In the rows, 128 means zero.
One turn sends every row of this set to another row. A few are shown first. Where does it send the rows asked after them?
larop: [104 148 144  64 138 143 114 144 139 129 129 109 133 118 141 111 127 132
 100 100 110 121  98 112 106 112 121]
famol: [ 83 115 152 142 160 153 128 173 130 129 129 139 181  93 160 151 116 143
 119 112 105 171 117 120 108 105 116]
vado: [ 99  83 140 165 158 149 112 168 148 151 162 126 155  85 161 141  89 127
 122 139 102 165 121  88 128 126 116]
gogab: [ 93  72 129 119 158 162 134 174 144 123 121 131 108  73 140 126 104 180
 119 126  99 147 117 130 173 127 104]
kegu: [110  93 143 108 155 112 135 150 147 152  69 119 118 102 122  93 132 128
 147 129  89 149 119 148 137 135 116]
Minog: [ 81  94 133 155 106 126  97 183 160 115 140 120 130 114 123 126 118 134
 134 130 137 168  93 132 120  83 136]
fituk: [133 145  96  97 116 117 147 142 123 148 148 131 139 119 134 129 105 158
 141 149 130 113 111 163 146 101 124]
Luz: [108  87 165 137 130 159  98 144 162 140 130 110 135  75 118 128 119 133
 147  93 160 137 146 123 131 105  99]
muso: [106 125  84 104 108 140 146 109 154 128 123 135 157 109 154 120  99 131
 142 112 120 101  83 123 143 129 115]
peb: [131 141  88 117 122 130 139 119 138 121 141  97 128 101 122 126  93 124
 126 118  99  96 102 106 161 120 123]
mok: [122  99 138 119 145 117 114 126 140 115 142 139 129 102 107 118 107 182
 148 123  77 182  87 143 115 119 112]
Gero: [124 119 102 101 104 108 150 130 125 121 132 123 129 115 143 127  74 129
 149 137 139 116  96 109 168 137 114]
zale: [ 93  98 128 138 136 116 132 149 162  99 122 112 117 121  96 151 113 118
 127 131 148 169 167 116 133 123 121]
dufa: [133 135 131  65 124 124 130 139 142 131 136 119 143 113 145 126 107 137
 125 125 111  84 130 137 151 101 119]
bodim: [118  73 117 140 127 128 156 148 139 150 115 122 154  87 136  96  97 168
  99 105  90 148 130 130  99 125 100]
Nosez: [111 128 152 173 179 143 128 166 141 169 129 101 118 103 140 150 131 121
 134 133 109 153 133 123 131 127  99]
Repen: [115  74 114  81 148 133 133 162 144 140 136 138 130 113 130  76 108 143
 147 120 115 187 117  86 138 109 113]
dogo: [128  96 120 132 164 135 148 158 168 125 128  94  82 145 123 108 112 155
 124 118 106 152 104 128 122 130  80]
zeren: [126 126 104 117 135 143 140 133  88 177 166 119 121  93 109 117  95 151
 125 149 135 144 119 136 135 124 111]
Dovuz: [114 137 126 145 182 131 127 149 148 136 141 127 149 119 133 137 122 124
 155 128 127 201 110 108  99 126 120]
digef: [103  73 126 129 150 131 138 140 154 119 136 105 139 117  96 148 129 108
 139 145 137 153 154 158 112 117 142]
kevos: [101  87 134 163 127 179 109 137 145 137 125 101 150  98  89 128 103 123
 141 102 127 140 130 131 127  85  94]
nulos: [ 74 101 112 125 137 118 124 141 159 127 134 167 121 131 150 105  77 121
 106 156 122 111 117 140 135 129  86]
mit: [113 118 147  89 131 131 134 141  88 119 120 130 139  99 122 123  57 145
 128 132 155 139 108 126 143 138  97]
Disu: [112 103 168 149 178 146 138 175 138 135  96  98 155 121 149 135  94  99
 133 122 124 146 120 123 112 128  96]
Ganid: [ 80  72 139 125  87 140 111 158 162 147 133 109 142 120 137 144 133 131
 144 129 137 172 100 113 111 114 136]
davu: [109 124 127 113 136 136  87 134 140 141 149 101 110 106 117 105  97 110
 109 144  73 113  87 103 142 117 127]
Nem: [ 75 132  82 117 145 149 141 117 161 147 118 152 130 101 147 125 123 141
 116 137 131 132 102 149 118 156 120]
Liku: [102  93 166 127 174 119 114 154 137 136 146 144 146 135 139 139 100 102
 165 155 109 180 121 112 126 117 105]
nud: [112 134 103 110 117 123 115 140 165 138 153 156 129 114 154 116  96 149
 133 140 115  91 115 140 163  97 103]

kegu turns into bodim
Dovuz turns into Nosez
And these:
davu turns into nulos
digef turns into kevos
dufa turns into muso

One turn sends every row of this set to another row. A few are shown first. Where does it send the rows asked after them?
E: [ 91 106 142 131  99 118  97 175 121 126 171 150 135 166 151 144  72 120
 127 133  96 130 153 159 160 136 123 148 233 139  67 157  49 149 139 139]
R: [147  75 126 158 129 137  77 111  87 123 199 141 100 180 116 161 103 103
 171 144 101  82 132 117 187 138 162 157 195 128  83 137  60 183 109 128]
Q: [148  72 112 164 127 149  77 117  96 127 187 140  90 161 112 168 104 100
 170 144 104  89 106 107 174 132 162 156 175 135  93 130  69 185 110 128]
J: [122 126 137 155 165 143 125 153 132  74 143 121 159 133 131 133 116  90
 148 117  63 128 154 140 166 145 126 167 149 122 123 135  41 150 167 107]
X: [ 95  94 136 127  91 129  93 174 133 127 161 155 126 175 139 145  70 113
 118 133  92 122 125 169 154 128 113 140 224 135  85 140  66 141 137 148]
T: [144  67 126 177 117 151  72 132  90 132 182 141  85 164 105 154  98  88
 172 131 102  83 111 119 171 143 163 149 187 126  84 123  75 183 109 120]
B: [ 95 104 128 129  93 127 101 175 133 139 157 152 128 170 144 149  65 117
 131 134  92 121 133 160 145 122 126 154 224 143  87 154  53 149 155 143]
N: [106 102 131 162 150 131 105 169 128 112 173 118 159 125 121 133 105  71
 159 115  72 118 163 112 159 132 155 156 146  90 140 161  40 164 137 119]
S: [149  69 118 168 113 149  72 119  96 128 180 141  88 172 109 160  87  86
 157 136 105  87 113 114 181 142 159 146 181 132  82 125  69 175 105 143]
Y: [ 94  92 143 138 100 127  98 182 125 135 158 155 127 168 125 149  76 116
 129 138  90 123 123 176 148 138 122 144 232 140  81 146  69 153 155 142]
C: [157 120 156 162 160 136 103 149 110  99 145 111 147 145 136 151 106  85
 153 142  74 141 157 110 171 149 151 128 129 121 145 158  33 174 155 125]
F: [145  83 156 159 136 145  62 173  83 113 178 137 114 134 162 174 107 102
 127 100 122 137 124 156 164 166 112 105 184 182 111 102  58 142 131  94]
G: [104 110 127 152 136 140 103 167 129 111 165 122 171 134 125 138 110  70
 161 124  65 122 166 111 164 132 152 151 141  97 142 154  38 163 126 117]
V: [136  88 146 152 151 145  58 163  78  91 180 134 125 139 170 169 121 126
 126 100 114 133 136 135 186 164 113 112 185 175  91 102  49 146 119  96]
A: [148  77 142 148 138 143  68 158  93  98 178 141 105 137 160 168 103 107
 114  96 124 136 127 146 173 165 104 107 177 179 107  95  62 142 126 104]
H: [159 116 161 163 168 135  95 156 105 101 156 107 150 137 140 142 109  83
 153 134  72 132 148 118 169 133 149 127 137 116 154 160  36 172 158 122]
D: [120 123 144 165 173 139 123 161 124  84 142 114 166 122 134 132 113  89
 142 121  63 127 142 140 163 140 136 164 153 120 118 141  42 145 171 122]
P: [132  97 144 150 139 148  62 167  91 103 171 135 111 129 168 166 113 123
 117  97 125 140 124 135 165 159 109 110 172 180 112  99  52 138 135  93]

J turns into C
R turns into E
And these:
T turns into Y
Q turns into B
N turns into D
A turns into S

